83, 42
54, 124
150, 56
61, 43
|
83, 42
54, 124
150, 56

150, 101, 54, 91
140, 133, 85, 109
121, 87, 87, 58
156, 110, 66, 92
144, 144, 85, 158
|
150, 101
140, 133
121, 87

93, 113
98, 133
86, 50
92, 84
110, 88
|
93, 113
98, 133
86, 50

132, 98, 105, 116, 103
92, 64, 119, 68, 105
102, 102, 113, 100, 88
159, 116, 84, 131, 113
|
132, 98
92, 64
102, 102

97, 85, 110, 80
101, 85, 56, 85
52, 99, 97, 125
|
97, 85
101, 85
52, 99

81, 77, 96, 115, 49
114, 76, 73, 75, 107
95, 87, 107, 123, 103
97, 104, 105, 98, 104
93, 96, 106, 115, 115
|
81, 77
114, 76
95, 87

126, 83, 97
158, 131, 112
104, 79, 99
|
126, 83
158, 131
104, 79
---
121, 127, 61, 79, 45, 97, 107, 77, 95, 100
122, 100, 79, 49, 100, 97, 88, 68, 95, 89
|
122, 100, 79, 49, 100, 97, 88, 68, 95, 89
121, 127, 61, 79, 45, 97, 107, 77, 95, 100

77, 99, 102, 97, 97, 96, 116, 92
55, 84, 103, 94, 98, 102, 126, 83
105, 93, 100, 97, 101, 105, 94, 101
|
55, 84, 103, 94, 98, 102, 126, 83
77, 99, 102, 97, 97, 96, 116, 92
105, 93, 100, 97, 101, 105, 94, 101

102, 143, 156, 118, 79, 114, 107, 105, 126
91, 104, 128, 132, 95, 99, 106, 109, 115
92, 94, 110, 125, 93, 98, 81, 92, 105
90, 93, 114, 137, 94, 122, 121, 121, 106
99, 113, 113, 120, 87, 117, 90, 85, 115
109, 150, 130, 97, 60, 119, 108, 102, 101
91, 109, 131, 152, 105, 110, 114, 106, 115
|
102, 143, 156, 118, 79, 114, 107, 105, 126
91, 109, 131, 152, 105, 110, 114, 106, 115
109, 150, 130, 97, 60, 119, 108, 102, 101
91, 104, 128, 132, 95, 99, 106, 109, 115
90, 93, 114, 137, 94, 122, 121, 121, 106
99, 113, 113, 120, 87, 117, 90, 85, 115
92, 94, 110, 125, 93, 98, 81, 92, 105

121, 94, 78, 101, 132, 69, 68, 107, 98, 117, 132, 138, 60
97, 68, 146, 53, 85, 150, 69, 112, 97, 46, 98, 72, 153
98, 111, 72, 60, 135, 147, 121, 98, 134, 88, 44, 117, 129
88, 144, 123, 130, 89, 66, 143, 124, 115, 102, 142, 59, 81
109, 135, 115, 118, 96, 56, 132, 133, 112, 109, 139, 75, 71
|
97, 68, 146, 53, 85, 150, 69, 112, 97, 46, 98, 72, 153
88, 144, 123, 130, 89, 66, 143, 124, 115, 102, 142, 59, 81
109, 135, 115, 118, 96, 56, 132, 133, 112, 109, 139, 75, 71
121, 94, 78, 101, 132, 69, 68, 107, 98, 117, 132, 138, 60
98, 111, 72, 60, 135, 147, 121, 98, 134, 88, 44, 117, 129

96, 99, 83, 141
116, 54, 111, 81
96, 108, 92, 122
109, 80, 124, 53
106, 77, 101, 106
86, 138, 82, 132
106, 69, 93, 139
96, 120, 96, 98
110, 65, 105, 114
90, 117, 88, 136
|
109, 80, 124, 53
116, 54, 111, 81
110, 65, 105, 114
106, 77, 101, 106
96, 120, 96, 98
106, 69, 93, 139
96, 108, 92, 122
90, 117, 88, 136
96, 99, 83, 141
86, 138, 82, 132

141, 110, 116, 106, 98, 102, 77, 118, 135, 48, 135, 139, 108, 101, 125
107, 67, 57, 130, 95, 87, 99, 66, 111, 87, 112, 104, 134, 107, 122
120, 105, 77, 55, 93, 76, 132, 100, 107, 122, 119, 118, 83, 102, 92
105, 92, 104, 83, 106, 105, 139, 96, 108, 111, 106, 107, 113, 107, 90
124, 91, 107, 125, 57, 59, 117, 98, 134, 103, 123, 134, 63, 53, 124
|
141, 110, 116, 106, 98, 102, 77, 118, 135, 48, 135, 139, 108, 101, 125
124, 91, 107, 125, 57, 59, 117, 98, 134, 103, 123, 134, 63, 53, 124
105, 92, 104, 83, 106, 105, 139, 96, 108, 111, 106, 107, 113, 107, 90
120, 105, 77, 55, 93, 76, 132, 100, 107, 122, 119, 118, 83, 102, 92
107, 67, 57, 130, 95, 87, 99, 66, 111, 87, 112, 104, 134, 107, 122
